One hidden turn or mirror swaps the rows below in pairs. Which row is each named row swapped with?
j282: [  4 -20  40   4  -7   0   7 -11  14  -5 -13  -5  -5   0  -2 -22   0  23
   3   8   8  20  44  40  26  29  -8 -16   6 -16  24  23  14 -29   3  -9
 -20  -4  -4   3  38 -14   1 -19 -12  17 -17  26  12   9  -1   3 -15  18
  21]
j156: [ 26  -9  15  -8 -30 -14 -11   5  -5   1 -29   9 -13  13   0   8  -6  16
  18  -2 -15 -20   5  14 -19   7  -8   1 -19 -31  -1 -22  -8   9   3  -3
  -7 -10 -28 -28 -11  -3   7 -15 -22  14  -7 -19  17  -6   4  26 -17   9
  22]
j659: [ 34  15 -14  -3 -11  -5  -3  11 -11   1 -20   5 -16  12   5   6   0   1
  26   9  -5 -13  -9 -12 -23  14   4  12   1 -25   6 -16   1  17  10   3
  -8 -10 -22 -34  -7  -2  14  -8 -19  25   0 -28   0  -7  -5  25  -4   3
   1]
j361: [ 34  17 -16  -1 -12  -5  21  14 -17  -7   5   8   3  34  -1   0  -1   5
  44   6  -8  -6   1   0 -31  28 -11   2   5 -27  12  -8  -9  12   9   9
   0   4 -17 -25  10   5  22 -14 -20  26  10   7  18 -13 -17  13   0   6
   9]
j634: [  0  15   8 -14  19   2   3  -9  37 -23  -5  -8 -18  16  -7 -17  -9   2
   2   6   1  22   8  11  14  51  -2  13  29  -9   5  21  17   0   6   3
 -30  -5   1  -4  46 -15  19  -2   8  19 -16  11  -4   9 -19  -7  -3   3
   6]
j211: [ 30  24  -2 -12 -25  -5   2   4   6   0  -4  -2  16  18 -11   3  -3  -2
  19   8   1   4   5  -6 -43  21   6   3  -6 -15  -5 -12 -11   9  23   5
  -7   0 -15 -29 -16   9  30  -1  -4  16  13  -8   9   9   0  -4 -12   3
  -8]
j749: [ 12   3  10  10  15  10  12  -5  15  -4   0 -10  -7   4   5 -27   5  10
  11  20  18  29  30  16  18  44   2   1  30  -9  27  35  27 -22   9  -7
 -18  -5   6   0  41 -13   4 -13  -4  31 -11  22  -7   9 -11  -5  -3  16
   2]
j290: [ 23 -10  16  -7 -31 -13  -9   5  -9  -1 -32  11 -12  11  -3   8  -5  15
  17  -1 -15 -18   9  15 -14   4  -5  -6 -19 -30   4 -22  -9   9   2   0
 -10  -9 -31 -31  -6  -5  11 -14 -24  14  -7 -17  16  -8   5  31 -15   5
  18]
j901: [  9  -7 -10  15  15  13   4   5  31  -5   0 -14  22  14 -10 -37 -10  -6
  27  28  30  23  18  -6   5  32 -12  -2  15 -17  38  20  11  10  17 -14
 -19   9  -9  -2  25 -20  19 -16 -16  37  -6   6 -13  11 -15  -3 -13   3
   5]
j13: [ 18  10   0   5   6   3  33   3  -1 -11  19  -1   9  29  -1 -20   2  10
  33  12   8  20  25  17  -4  48 -12  -4  20 -16  25  22   5 -13   7   4
  -7   7  -1   0  41  -2  16 -15 -15  28   4  39  15  -3 -23  -6   1  15
   8]
j810: [  0 -25  44  -1 -15  -2   2 -13  15  -4 -12  -1  -7   3  -1 -15  -3  24
   5   3   5  13  45  43  21  31  -8 -17   1 -18  16  17  12 -30   4 -10
 -20 -10  -7   2  33 -13   0 -20 -12  16 -17  26  18  13  -2   7 -18  20
  22]
j885: [ 10   7   5   0  -7   7  17 -11  15   9   3  -6   0   2  -2 -50 -21  17
  15  17  26   7   9   0   7  27  -4   0  25  -1  14  34  15 -25  11  -9
  -6   0  11   6  35 -11  10  -7  -1  31 -19   9   1  12 -22 -10  -1   3
 -13]
j70: [  5 -24  47  -1 -14  -3   3  -8  16  -2 -14  -3  -4   3  -1 -18   3  30
   7   4   4  13  42  41  21  28  -5 -14  -3 -17  18  14  14 -30  -3 -11
 -18  -8 -11  -1  34 -15  -3 -18 -15  19 -16  26  16  12   1   5 -18  22
  23]
j872: [ 13  24 -10   3  -5   1   1  13   6  -4 -19  -1   6   2  -4 -15  -4  17
  32   7  -2  -8 -16 -11 -26   0   3  10  -5 -15   2 -12 -13  14   4  -2
  -2  -3 -17 -21  -4 -10  37 -10  -7  27  -3 -29  -5  10 -15  24  -3   0
  -4]
j11: [ -5  16   9  12  16  12  15   1  26  -8  -2 -12  10  -5  -3 -40   2  24
  20  14  18  27  18  12   7  25   1   1  17   0  19  27   5 -16   2 -13
 -10   0   7  12  36 -18  27 -16   1  32  -9   8 -10  24 -20  -2  -2  12
  -5]
j979: [  8   2  -1  -4  19   5  -5  -7  29 -13  -5  -8   1  12   6 -35   8  11
  14  17  16  29  36  10  12  39   0  -2  14   1   7  24  11 -15  13 -21
  -8  -5   6   6  44 -24  16  -5 -21  27  -7  19  -1  14 -25 -13  -1   5
 -10]
j259: [ 15  21  -6 -19  -1  -6  -8   4  22 -18 -19   1 -23  23  -8   5 -12  -4
  14   0 -13  -4 -16  -5 -13  29   0  21  10 -20  -7 -11   0  26   5   9
 -22  -7 -15 -29  14  -9  24   1   0  17 -10 -18   0  -3 -14  12  -4  -5
   7]
j675: [ 27  10 -21 -13  -2  -7 -19  10   8  -9 -23   5  -4  20   6  -7   1   4
  27   9  -2  -6   2 -16 -23  12   2   8  -8 -13 -10 -18 -10  19  16 -12
   1  -7 -17 -28   2 -13  25   0 -31  23   0 -26   5   0 -18  14   0  -8
  -9]
j685: [ 20 -15  25  -8 -37 -17 -10   0  -6   1 -30   9 -12  10  -2   9  -5  18
  16  -4 -15 -19  14  22 -11   7  -6  -7 -17 -31  -2 -21  -9   3   3  -1
 -12 -14 -28 -27  -6  -5   7 -16 -22  12  -9 -14  22  -1   5  29 -19   8
  23]
j31: [ 24 -18  29  -9 -34 -14  -9   6  -3   4 -29  11 -11  10  -3   6  -3  22
  16  -2 -14 -20  13  22  -9   6  -3  -6 -22 -31   3 -22  -6   1  -1  -4
 -10 -14 -30 -30  -3  -7   5 -17 -24  15 -10 -10  21  -1   8  26 -18  12
  23]
j918: [  3 -20  37   1  -5   1   5 -11  20  -3  -7  -4  -6   3   0 -23   0  25
   3   6   9  19  43  40  22  34 -11 -10   6 -16  18  25  16 -30   5 -12
 -17  -8  -4   7  36 -13  -1 -21 -11  17 -15  29  13   9  -3  -2 -15  23
  19]
j680: [ 22 -24  34  -8 -32 -13 -10   0   1   0 -31   8 -15   7   0   1  -7  21
   9  -4 -15 -16  23  28  -6   7 -12 -10 -25 -32   8 -11  -6  -3   3  -6
 -15 -13 -28 -28  -2  -9   3 -15 -27   8 -11  -7  21  -8   9  23 -24  11
  22]
j502: [ 27  14 -12  -8 -27  -4   5   4  -3  11 -12   4  -5   8  -3 -26 -27   8
  25   7   7 -22 -19 -19 -22   3  -2   9   7 -12  -1  -2  -2   3  12  -4
   4  -3  -8 -22   3  -1  18  -4  -8  26 -12 -28   4  -1 -18  11   0  -5
 -11]
j823: [  9 -29  46  -1 -17  -6  -2 -10  17  -2 -20  -1 -11   3   2 -17  -4  28
   2   2   0   7  45  43  18  23 -13 -16 -10 -22  22  16   9 -26   3 -13
 -22 -10 -13  -6  26 -17  -1 -18 -20  11 -15  21  18   2   5   5 -23  20
  21]
j593: [ 12  16  15  -4  -6   4  14  -8  23  -6  11 -15  19  11 -10 -20   2   7
   7  15  18  35  31  15 -12  43   6  -3  11  -4   9  22   6 -19  22  -2
 -16   2   3   0  20   1  23  -6   4  20   7  26   2  21  -5 -26  -9  14
  -7]
j115: [ 22  -1 -23   8   3   6  -3  12  18  -2  -9  -7  17  19 -10 -20 -15 -12
  34  21  17   1  -2 -19 -17  15 -11   4  -1 -25  28  -6  -1  31  17 -10
 -12   7 -21 -22  -1 -14  24 -14 -22  36  -1 -18 -12   0 -11  14 -14  -6
   7]

j211 is swapped with j593
j282 is swapped with j290
j259 is swapped with j634
j918 is swapped with j156

One hidden turn or mirror swaps the rows below in pairs. Which row is each named row swapped with?
j95: [-25  22   5 -13  -2  12 -32   9 -16   6  31  30   2 -17   6  28  -7   2
   3   1  36   7  28]
j827: [-16  56  11   2   1  18 -12   7 -12  -6  27  19 -34   8  -1  39  -5 -28
   5  11  16 -11 -10]
j513: [-26  40   3   0  -5  34 -44   7   1  15  23  27 -19 -21 -29  20 -29  -5
 -13 -24  12   5   2]
j973: [-16  52  10   1  28  21  -3  17   1  16  -7  16  -4 -16   5  38 -22  19
  20 -19  21 -35   6]
j181: [-28  19   8  -2   4 -19  11   9  -2   5  19  24   9  -3  20  20 -18  20
  12  -1  26 -13   3]
j334: [  2  33  19   1   3 -12  16  10  21  16  -4  27   6   0   3  27 -17   2
  -5  -7  15 -25  27]
j954: [-14  27   0  -5 -19  34 -28  -5  27  26   4  18 -22  -7  -6  14 -41  10
   1 -27  13 -20   7]
j884: [-13  31  37 -20  14  31 -18  21  -3  29  13  24 -11 -24 -14  23 -18   1
 -17 -32  21 -10  15]
j210: [-15  34  -3   1 -32   1  10  -4  22   7  -6  25  -3  -4  25  15 -23  -7
   7   0  22 -19  20]
j584: [-22  62   8  -8  11  25  -7  -6  13  23  13  24 -24  19  18  25 -10  -3
  21 -12   8  -8 -16]
j913: [-44  27  12  -7 -30  13 -11   3   3   2   6  15 -38 -11  -1  -5  -3 -15
  -5  -6  29  -9  11]
j813: [-24   5  15 -14   4  -9 -10   5   8  15  14  19   4 -11  14   9 -14  25
   0 -19  37 -10  12]
j354: [-19  53   1  -3 -23  30 -17 -10  -1  -2  21  16 -40  -2  -2  31 -14 -31
  -1  -3  15 -10  -5]
j316: [-17  43   1   1 -14  37 -41   2  13  18  14  19 -29 -17 -25  13 -31  -6
  -9 -26   9  -5   4]
j74: [-20  48  24  19  23  -7   0  36 -13   7  10  36  -5  -6   1  20  -2  17
   2  -3  14 -17   6]
j796: [-15  57  15  33  10   3  -2  29 -13  -5  11  30 -24  -1  -9  23   3  -5
   1   0  11 -14   2]
j385: [-29  34  31  -3 -23  28   5  13   8  -3  22  27 -40 -17  -3  13 -18 -10
 -29 -28  14  -8   5]
j3: [-31  49  17  14   7   2  -6   7   2  13  13  28 -24   0   1  -7  19   3
  -3 -27  16  10  -2]
j40: [-13  58  14  -3  17   4  -2  16  25  -5   2  33  -3 -17  29  39 -28   2
   1  -6  26 -18  14]
j478: [-33  26  -4   8 -11 -11   9   8  -2   2  18  31  10   2  18  26 -26  18
  13   1  21 -13   1]
j531: [ -6  28  27 -20 -14  20 -10  -1  18  21  13  18 -26  -4 -20  25 -17 -27
 -26 -16  15 -14  22]
j105: [-15  32  -9  18 -29  38 -10  13  -6  16  15  39 -11  -3  -5  28 -29  19
  14 -11   3 -19  22]

j584 is swapped with j3
j813 is swapped with j954
j513 is swapped with j478
j95 is swapped with j105
j827 is swapped with j796
j913 is swapped with j973

